Read these off the row that follows.
1) Which number is the first entry from the left?
2) Which number is the fifth entry?
3) Which number is the second entry from the right?
2  3  2  7  2  3  0  1  3  2
1) 2
2) 2
3) 3

Read these off the table that follows. Rows and columns are numbered from 0.
1) Which number is the entry directly above 2.60?
2) Which number is the entry just left of -6.82?
3) Which number is the bottom entry of the column that holds the smallest entry?
4) Which number is the entry directly below the largest entry?
5) Which number is the entry directly below the smallest entry?
6) Which number is the entry in the bottom-right corner?
7) Which number is the entry at row 0, column 2?
8) Which number is the entry directly above -3.58?
 11.45    9.55   10.21   -2.23    0.23    5.91    2.99   13.76   11.43   10.56   -6.25    5.00   12.94
  3.60   10.46   10.99   -0.13   14.32    7.18   -2.33   -6.43    6.96   -1.87   11.60    5.08   -0.44
  1.05    6.41   -1.95   15.05    4.53    3.42   14.04    8.99    0.00   -3.50   -1.53    3.22    7.37
 -3.98   11.70   -1.64   10.13    7.43   11.04   14.12   13.40   12.61  -11.23    7.07    9.27   13.05
  0.65    9.10    5.35    9.18   12.27    8.33    8.88   23.35   -3.61    0.76  -10.69    4.27   17.19
 -5.15    0.63   -3.80   13.20   -6.82   -9.02   -3.88  -13.15   13.56   -4.25   17.43    1.09  -10.09
 12.29    3.80   14.68  -17.16   -1.42   10.73    2.60    9.22    6.91    9.81    6.00    7.44    8.79
 11.62    3.90   14.97    4.58   17.95   -2.36    1.77   -2.60   -1.16   -3.49    9.45    4.75   -3.58
 -3.61   -9.95   -4.57    7.08  -14.14    0.15    8.66    0.50   -1.94   20.15   -8.15    2.93    2.22
  7.99   19.64   14.84   -8.22   16.75   14.62   -9.37   27.25  -10.21    4.65   -0.99    1.51   22.59
  5.83   11.53    8.58    1.59    6.77    7.68    9.86    4.96   16.74   -8.13    5.53    0.70    8.59
1) -3.88
2) 13.20
3) 1.59
4) 4.96
5) 4.58
6) 8.59
7) 10.21
8) 8.79

Questions about the grid below. Indices start at 0.
1) Give the entry in row 1 and column 2.
2) Give the entry at row 0, column 0.
3) Give the entry in row 0 and column 1.
4) Give the entry directly below the centre entry.
5) Give the entry just right of 189.
6) Give the entry in the top-right corner.
7) Give the entry directly above 393.
8) Give the entry just right of 619.
[[472  51 667 346 780 620 566 414 686 683 268 509 441 364 624]
 [427 260 477 493 619 696 393 189 859 396 569 719 514 818 407]
 [282 595 566 323 568 495 337 656 364 647 534 536 623 428 827]
 [411 501 479 416 526 522 474 322 449 623 640 628 790 475 665]
 [868 424 878 621 459 494 645 360 737 620 349 642 267 554 370]
 [340 502 515 586 661 485 344 560 349 634 594 489 600 578 638]
 [331 554 573 370 593 479 467 642 362 672 627 672 610 382 840]
 [486 438 505 431 555 500 588 356 436 665 569 671 756 430 702]
 [681 248 907 423 623 453 655 504 706 633 265 424 276 342 593]]
1) 477
2) 472
3) 51
4) 560
5) 859
6) 624
7) 566
8) 696
